One turn sends every row of this set to another row. A few are shown first. Where does it send the rows asked after them?
J_462: [ -4  10   7  -6  -2 -13  19  28  -5   7 -10  13 -16   4   0]
J_657: [ 11  -8   2   3   2  -7  11   9 -13  12   8  17  12  -3   9]
J_478: [ -5   8   6  -6   0 -12  15  30  -1   5  -5  21 -13   7  -4]
J_813: [  2  13   9   7  12 -16   8  -8  18   9  -5  10 -19 -11   9]
J_820: [ -3  -2 -13  -3  -1 -12  28   4   2  -9  -8  13   5 -15  13]
J_767: [  7   3  -2  22   2 -11   2   7 -10  -8   8  11  -2  16   7]
J_313: [ -6   9  10  -6   4 -16  15  27  -1   3 -10  21 -13   8  -5]
J_881: [ -3  10   8   8  13 -17   2 -13  18   4  -1  14 -16  -6   2]
J_318: [  6   3  -1  22   5 -10   6   7 -13  -4  12  15   2  12  11]
J_675: [  0  -1 -11  -1  -3 -16  27   3  -2  -9  -7  12   9 -15  15]
J_685: [  0  11   3   8  15 -15   4  -9  16   7  -6   9 -19 -13   8]
J_266: [ -2   9  19  -7  11  -3  16  18  14  -5   3  18  -9 -12   6]
J_147: [ -3  -2 -13   0   1 -14  29  -1   1 -11 -13  18   0 -16  12]
J_362: [  9  -1   1   0   1 -14   9  16 -16  10  -1  20  14  -6   7]
J_343: [ 10  -5   2   9  13 -22  -2   9   1   6 -20  19 -16   8  -1]
J_749: [ -1  11   3   9  16 -21   1 -12  13   9  -5  12 -14  -9   6]
J_926: [ 15   1   2   4   7 -23  -3   7   5  11 -20  14 -17  -1  -3]
J_745: [  9 -10  -7   9   7 -19  15   5  10 -24  -6  12  -8  -2  19]
J_296: [  1  -5 -15   3  -3 -16  30  -2   1  -9  -8  16   0 -14  14]
J_967: [ 11  -3   0  23   3 -10   8   2 -10  -6  10  19  -6  12  10]
J_270: [ -5  14   8  -4   1 -14  20  30   1   2  -8  17 -18   3   1]
J_372: [ 14  -6  -2  15  10 -12  17   1  16 -21  -3  15 -13  -3  16]
J_868: [  2  11  14  -8   8  -8  21  16  17   1   7  15  -4 -15  14]
J_795: [ -1  11   6   9  14 -15   3 -11  15  11  -6  15 -15  -7   1]
J_157: [ -5   9   7  -4   0  -9  24  30   1   3  -6  18 -15   7   2]
J_626: [ 10  -1  -2  24   4 -12   2   5 -10  -2  12  17  -7  10   9]
J_998: [ -1  -5  -9  -2  -5 -14  30  -3  -1  -6  -4  16   0 -19  13]
J_65: [ 10   6   2  24   1 -11   4  10 -10   0  14  15  -2  11   8]

J_881 moves to J_998
J_820 moves to J_478
Now find these:
J_372 moves to J_868
J_675 moves to J_313
J_318 moves to J_795
J_157 moves to J_65
J_745 moves to J_266

One turn sends every row of this set to another row. A few are shown first. Where does it send the rows asked after them?
J_609: [ -8  -3 -17  -4   1   9  -5   2  19  -3   2 -14  -1]
J_163: [-12 -10  10  -6  -1  -5   9  19  12   5  -4   6 -12]
J_231: [ -4   9 -21 -10 -11  -3   5   3  11 -12  -5  22  -9]
J_426: [  7   1 -14  -5  14   2   4 -12  -5  -2  -2  18 -10]
J_845: [-11 -15  12  -8   2  -5  12  11  16  -5   0  18 -12]
J_604: [  9   3 -14  -5  14   3   0  -7  -7   5  -3   9  -7]
J_696: [  2  10 -20 -11 -10  -1  -7   9   7   0  -5   6   1]
J_732: [-11  -4  -8  -4  11 -27   7  13  -2  -4  11   6 -13]
J_850: [ -2 -17  15 -11   6  -1  -3  12  14   2   4   8   1]
J_679: [ -9 -11  11  -8   1  -4   3  20  11   8  -3   1  -7]
J_857: [-27  -9   1 -10   7 -13  -9 -12  16   6   1   3  -3]
J_445: [  9   1 -14  -6  14   3   0 -10  -6   1  -2  14  -7]
J_776: [-13 -12  10  -7  -1  -6  13  16  14   0  -3  13 -14]
J_854: [ -4  -7 -15  -6   4  10  -8  -4  21  -8   6  -8   3]
J_139: [ -4 -19  15 -11   6  -2   1   8  16  -4   5  15  -2]
J_23: [-17  -3 -19  -1  -3   5  12  -1  22 -13  -1   2 -15]
J_905: [  2   6 -17  -2  10   0   9  -4  -7   4  -8  12 -16]
J_678: [  4   6 -17  -3  10   1   6  -2  -8   7  -8   8 -13]
J_342: [ -9  -9 -15  -5   3   8   2 -10  24 -19   7   7  -5]
J_899: [  6   7 -18 -13  -7   1 -12   5   8  -3  -2   9   6]
J_637: [ -2  12 -22  -9 -12  -2  -1  10   7  -1  -8   8  -5]
J_748: [ -6  -9  -5  -7  16 -25   1   5   0 -10  17  12  -6]
J_125: [  4   2 -15  -4  13   1   8 -10  -5  -2  -4  19 -14]
J_839: [ -5 -10 -14  -7   4   9  -5  -8  23 -14   8   1   1]
J_594: [ -9  -3  -8  -4  12 -27   3  15  -3  -1  12   2 -10]
J_145: [  7   5 -15  -4  12   2   1  -4  -8   7  -6   7  -9]
J_834: [-31  -6   0  -9   5 -15  -4  -8  15   7  -2   2  -8]
J_531: [-12  -1 -19  -2  -3   6   2   6  18  -2  -2 -13  -7]
J_787: [ -5  11 -22  -9 -13  -3   4   8   9  -6  -7  16  -9]
J_14: [-28  -8   1 -10   7 -13  -9 -10  15   8   0   1  -4]
J_515: [-29  -9   1 -10   6 -14  -5 -13  17   3   1   7  -7]
J_793: [  7   4 -17 -15  -5   1 -10  -1  10  -8   1  16   6]
J_668: [-17   0 -20   0  -4   5   8   4  20  -7  -3  -7 -13]
J_276: [ -7 -18  13 -10   4  -4   7   7  17  -7   4  20  -7]
J_454: [-29  -7   0  -9   6 -14  -7  -8  15   9  -1   0  -6]
J_516: [-31  -7   0  -8   5 -14  -3  -9  16   6  -2   4  -9]
J_615: [ -4  -9  -5  -8  17 -25  -3   7  -1  -6  17   8  -3]
J_538: [-11  -6  -8  -4  12 -27   7  10  -1  -8  13  11 -13]
J_718: [-15  -7 -18  -3   0   6   9  -7  24 -18   3   8 -11]
J_375: [-31  -8   0  -9   6 -15  -3 -11  17   4   0   7  -8]
J_423: [ -4  -7  -5  -7  16 -25  -4  10  -2  -3  16   3  -3]
J_592: [  0   5 -19 -12  -8  -2   1  -2  12 -14  -1  25  -5]
J_617: [-28 -10   1 -11   8 -13  -7 -13  16   4   1   5  -4]
J_856: [  4   4 -18 -14  -6   0  -5  -3  12 -13   1  23   1]
J_536: [ -6  -5  -6  -6  14 -26  -1  13  -3  -1  13   1  -5]
J_339: [ -9  -8  -6  -6  14 -26   5   7   0 -10  15  14 -10]
J_829: [ -4 -14  13 -10   3  -2  -2  17  12   7   1   2  -1]
J_455: [  2   4 -16  -3  10   1  11  -7  -6   0  -6  16 -17]

J_905 moves to J_678
J_850 moves to J_139
Now find these:
J_856 moves to J_592
J_854 moves to J_839
J_536 moves to J_423

One turn sends every row of this set to another row. A few are shown first. Where does it send the rows asked after them?
J_261: [ -9  19 -14 -14   8   2   5  -8   7  21  -2  -6  -6   6   6   0  -3  23
   0  -1 -18 -15   8   3  11   7  -6]
J_544: [ -4  22 -16  -3  -1   2   3  -2  -2  17 -10 -10   7   8  11   5  -4  15
   8   0 -19 -11   1   9   9  -6  -4]
J_41: [  5   3  -3 -17   8   9  16  15  -6  17  -9  -4 -19  -2 -15  -2   4 -19
 -11 -18  -6 -10  -8  18   8   2   6]
J_691: [ -5  23 -14  -7   1   3   2  -8  -1  17  -9 -10   4   5   9   1  -2  15
   3   3 -22 -10   6   4   9  -3   0]
J_770: [ -6 -19   0  -3 -10   5  16   2 -21  10 -10   2  11  13 -19  -8   0  -8
 -25  -3 -20 -14   2   6   8  16   4]
J_213: [  5   3  -3 -16   8   8  16  16  -6  17  -9  -3 -18  -1 -15  -1   3 -19
 -11 -18  -5 -10  -9  19   7   2   6]
J_299: [ -2 -24  -2 -14   3  -2  -1   0 -10  -2  -4   0   7   9   1   9  -8   0
  -1 -21 -11   4  -7  11  -5   1  16]
J_743: [ -7  22 -21  -1  -2   1   3   2  -2  17  -8  -7   2  13  12   9  -5  16
   5  -4 -14 -13  -2  12   4  -5 -10]
J_385: [ -5 -18  -1 -22  11   1  -1 -11  -6  -2   1   1  -6  10  -4   1  -4   1
 -14 -15 -12   1   6   1  -8   7  20]
J_220: [-10  -4  -9   7 -17  -2   8   6  -5  -3   0   1  13   3 -21   2   0   3
 -18  -9  16  -9  -6  -6   2   6   5]
J_10: [ -6 -23  -7 -12   4  -3  -1   4 -10  -2  -1   3   1  17   1  12 -10   2
  -5 -25  -5   0  -9  14 -11   2   9]
J_508: [ -8  -2  -4   4 -15   0   8   1  -4  -3  -1  -2  16  -2 -22  -2   2   2
 -16  -5  10  -6  -3 -10   5   8  10]
J_735: [ -8 -18  -2  -4  -8   6  16   2 -20  11  -8   3   5  15 -20  -8   0  -8
 -30  -3 -18 -16   5   5   5  17   3]
J_630: [  5   3  -3 -17   8   9  16  15  -5  17  -9  -3 -19  -1 -15  -1   3 -19
 -12 -19  -5 -10  -8  19   7   2   5]
J_928: [-11  16 -19  -8   4   0   5   0   6  22  -2  -4  -7  13   8   7  -6  24
   2  -7 -11 -19   0  10   6   4 -14]
J_545: [  5   3  -3 -17   8   9  16  15  -6  17  -8  -3 -19  -2 -14  -1   3 -18
 -12 -18  -5 -11  -8  19   7   2   5]
J_424: [  5   2  -3 -16   8   9  16  15  -6  17  -9  -4 -18  -2 -15  -1   3 -19
 -11 -19  -5 -10  -8  19   8   2   5]
J_244: [ -9  -1  -5   2 -14   0   6  -1  -4  -3   0   0  12   0 -23  -3   3   3
 -21  -4  11  -8   0 -12   4   9  10]
J_982: [-11  -1  -7   3 -14   0   7   1  -4  -3   1   1   8   3 -23  -2   1   3
 -23  -6  14 -10   0 -11   1  10   7]
J_755: [-11  -2  -9   6 -15  -1   8   4  -4  -3   1   2   9   5 -22   1   1   3
 -22  -9  16 -10  -4  -9   0   8   5]
J_493: [ -7  26 -16  -9   4   4   3 -10   1  17  -6  -7  -4   9   8   0  -2  15
  -3   4 -19 -13  10   2   6  -1  -2]
J_744: [-10 -21 -10 -14   7  -2  -1  -1  -8  -1   3   5  -9  20  -1  10  -8   2
 -14 -24  -2  -4  -3  10 -16   5   8]
J_413: [-10  25 -20  -6   3   3   3  -6   1  18  -3  -5  -9  14   9   3  -3  16
  -6   1 -14 -16   9   5   1  -1  -7]
J_215: [-11 -17  -5  -2  -9   5  16   4 -19  11  -7   5   3  18 -20  -6   0  -7
 -31  -5 -15 -18   3   7   2  18  -1]
J_333: [ -9 -17  -6 -19  11   1  -1  -7  -6  -2   4   5 -13  17  -3   4  -6   2
 -19 -19  -6  -3   5   4 -14   8  13]
J_373: [ -6  15 -13  -9   2   0   4  -2   4  21  -7  -8   5   4  10   5  -4  23
  11  -5 -18 -13  -2  10  14   3  -7]
J_371: [-10 -19  -6   1 -11   4  17   7 -21  11  -7   5   6  20 -18  -3  -1  -8
 -28  -8 -13 -19  -1  10   2  16  -4]
J_138: [ -8  -4  -5   6 -17  -1   8   5  -5  -3  -2  -1  17   1 -21   1   0   2
 -15  -8  12  -7  -7  -8   4   6   8]
J_450: [ -1 -21   1 -20   7   0  -1  -8  -8  -2  -3  -2   4   6  -2   3  -6   0
  -5 -16 -15   5   0   5  -4   5  22]
J_217: [  5   3  -3 -17   8   9  16  15  -6  17  -9  -4 -18  -2 -15  -1   3 -19
 -10 -18  -6  -9  -8  19   7   2   6]
J_156: [ -8 -20  -4   2 -13   3  17   9 -21  10 -10   3  11  17 -17  -2  -1  -8
 -24  -8 -15 -16  -4  11   5  14  -2]
J_966: [ -7 -20  -2   0 -12   4  17   7 -22  10 -11   2  14  14 -18  -5  -1  -8
 -22  -6 -19 -15  -2  10   8  14   2]
J_953: [ -8  15 -17  -7   2  -1   5   2   4  21  -5  -6   1   9  10   8  -6  24
   8  -8 -13 -16  -4  13  10   2 -11]
J_365: [-10  23 -23  -2   0   2   3  -1  -1  18  -5  -5  -6  17  11   7  -5  17
  -2  -3 -12 -16   3   9   1  -3 -11]
J_346: [ -6  17 -11 -13   5   2   4  -6   6  20  -5  -9   2   2   8   1  -3  22
   6  -1 -20 -13   4   6  14   5  -4]
J_780: [-11  18 -17 -12   6   2   4  -5   7  21  -1  -4 -10  10   7   3  -4  24
  -2  -3 -13 -18   6   6   7   6 -10]

J_424 moves to J_217
J_928 moves to J_953
Now find these:
J_385 moves to J_333
J_544 moves to J_691
J_215 moves to J_371
J_220 moves to J_138

